In the rows, 128 means zero.
Which row each row swaps with, under one turn or mirror
Z368: [157 154 111 131 144 137 104 128 123 148 110 117 136 172 125 126 126 119
 147]
Z358: [153 143 119 116 138 138 107 131 125 139 121 118 139 175 125 127 129 113
 142]
Z377: [161 151 108 128 126 137 114 127 114 143 118 114 137 168 124 130 123 116
 135]
Z561: [107 145 119 160 130 142  91 140 123 112  93 131 108 154 120 131 112 132
 138]
Z76: [138 121 140 145 131 145 101 149 105 114  97 115 134 147 139 106 107 127
 118]
Z318: [129 142 121 119 150 144 114 134 131 139  88 106 128 134 119 144 119 132
 111]
Z459: [117 131 107 149 130 133  89 131 132 108 102 126 114 163 112 133 110 107
 151]
Z929: [135 119 128 152 121 119 104 122 125 133  82 143 122 154 151 149 125 127
 133]
Z195: [125 132 127 126 154 151 111 134 136 141  78 101 126 151 125 143 118 134
 119]
Z446: [109 150 108 144 124 135  96 131 133 110  97 133 111 157 121 135 114 112
 153]
Z577: [148 152 116 126 144 144  99 129 114 139 122 110 132 171 125 132 131 115
 146]
Z817: [136 157  93 127 127 120 104 128 120  94  79 128 144 165 122 133 117 129
 119]
Z726: [144 149  99 120 126 122 105 142 133  91  90 124 134 174 116 127 114 122
 114]
Z700: [141 133 123 150 133 123 121 125 113 126  70 149 117 156 135 143 141 115
 125]
Z811: [140 128 126 132 133 147 109 137 107 106  97 113 122 154 149  94 119 126
 119]
Z378: [117 151 125 146 124 144 101 130 138 104  92 127 112 160 119 146 123 128
 153]
Z481: [130 145 119 121 146 141 102 126 140 141  81 104 123 141 126 141 115 125
 107]
Z528: [141 155 121 122 140 147 104 131 116 137 126 119 135 167 130 140 132 112
 146]
Z537: [129 113 136 144 133 136 100 135 106 100 107 118 133 163 130 109 122 123
 109]
Z746: [123 137 116 161 124 128 103 125 141 115  92 136 106 158 113 124 125 116
 146]
Z669: [140 126 114 168 126 126 111 127 121 126  81 142 116 164 149 145 133 118
 118]
Z356: [132 125 125 131 121 138 113 130  99  98 101 121 136 157 135 109 111 122
 104]
Z898: [120 129 106 138 126 133 105 120 142 112  96 137 116 161 114 133 106 134
 151]
Z764: [137 150 101 128 138 119  99 143 125  84  83 112 139 162 121 135 124 120
 123]
Z993: [134 131 141 145 133 151 105 125 106 107  97 111 129 159 144 103 113 119
 112]
Z951: [145 116 135 131 136 129  95 131 104 104 103 128 146 160 138 118 103 128
 114]
Z713: [136 145 121 125 151 148 109 120 135 137  82 110 123 141 130 152 116 130
 110]
Z341: [154 149 115 126 141 145 101 134 117 139 118 121 143 171 123 138 132 112
 148]
Z22: [129 150  99 134 134 116  95 141 121  90  90 109 133 163 132 151 128 128
 113]
Z301: [146 117 137 136 136 146 100 139 103 114  99 109 123 149 140 106 116 130
 115]
Z13: [137 139 128 121 146 144 106 122 133 142  76 109 123 143 117 147 109 122
 113]
Z211: [148 141  99 142 127 107  99 150 118  98  88 121 136 168 113 128 133 122
 119]
Z448: [152 154 123 116 135 136 103 135 114 142 114 119 138 179 132 137 128 117
 142]
Z488: [133 152 109 138 141 128 107 150 114  83  96 124 135 166 128 130 128 136
 105]
Z313: [114 144 128 144 127 131 103 143 145 105  96 126 122 151 122 136 113 119
 157]
Z786: [138 123 127 162 129 130 117 133 128 124  73 133 119 167 151 140 132 115
 143]
Z310: [132 135 146 135 142 133 106 138 107 106 103 123 125 163 137  98 113 119
 117]
Z904: [153 120 112 150 126 136 112 134 109 140  80 139 112 157 149 137 138 123
 128]
Z934: [139 141 113 119 154 138 104 121 141 134  77 105 126 148 122 141 118 116
 107]
Z637: [134 138 110 121 154 140 106 130 135 140  81 103 119 143 122 147 120 121
 106]
Z52: [147 123 111 154 116 129 110 132 111 138  72 139 131 157 144 135 140 124
 129]
Z426: [145 148 110 130 133 116 108 140 130  87  98 115 136 163 134 144 118 145
 126]
Z747: [144 120 117 149 124 133 125 137 118 130  79 141 124 162 144 140 145 107
 123]
Z396: [150 122 111 151 128 142 124 132 115 123  75 139 114 147 144 136 143 116
 135]

Z368 is swapped with Z318
Z898 is swapped with Z426
Z310 is swapped with Z700
Z764 is swapped with Z446
Z747 is swapped with Z993

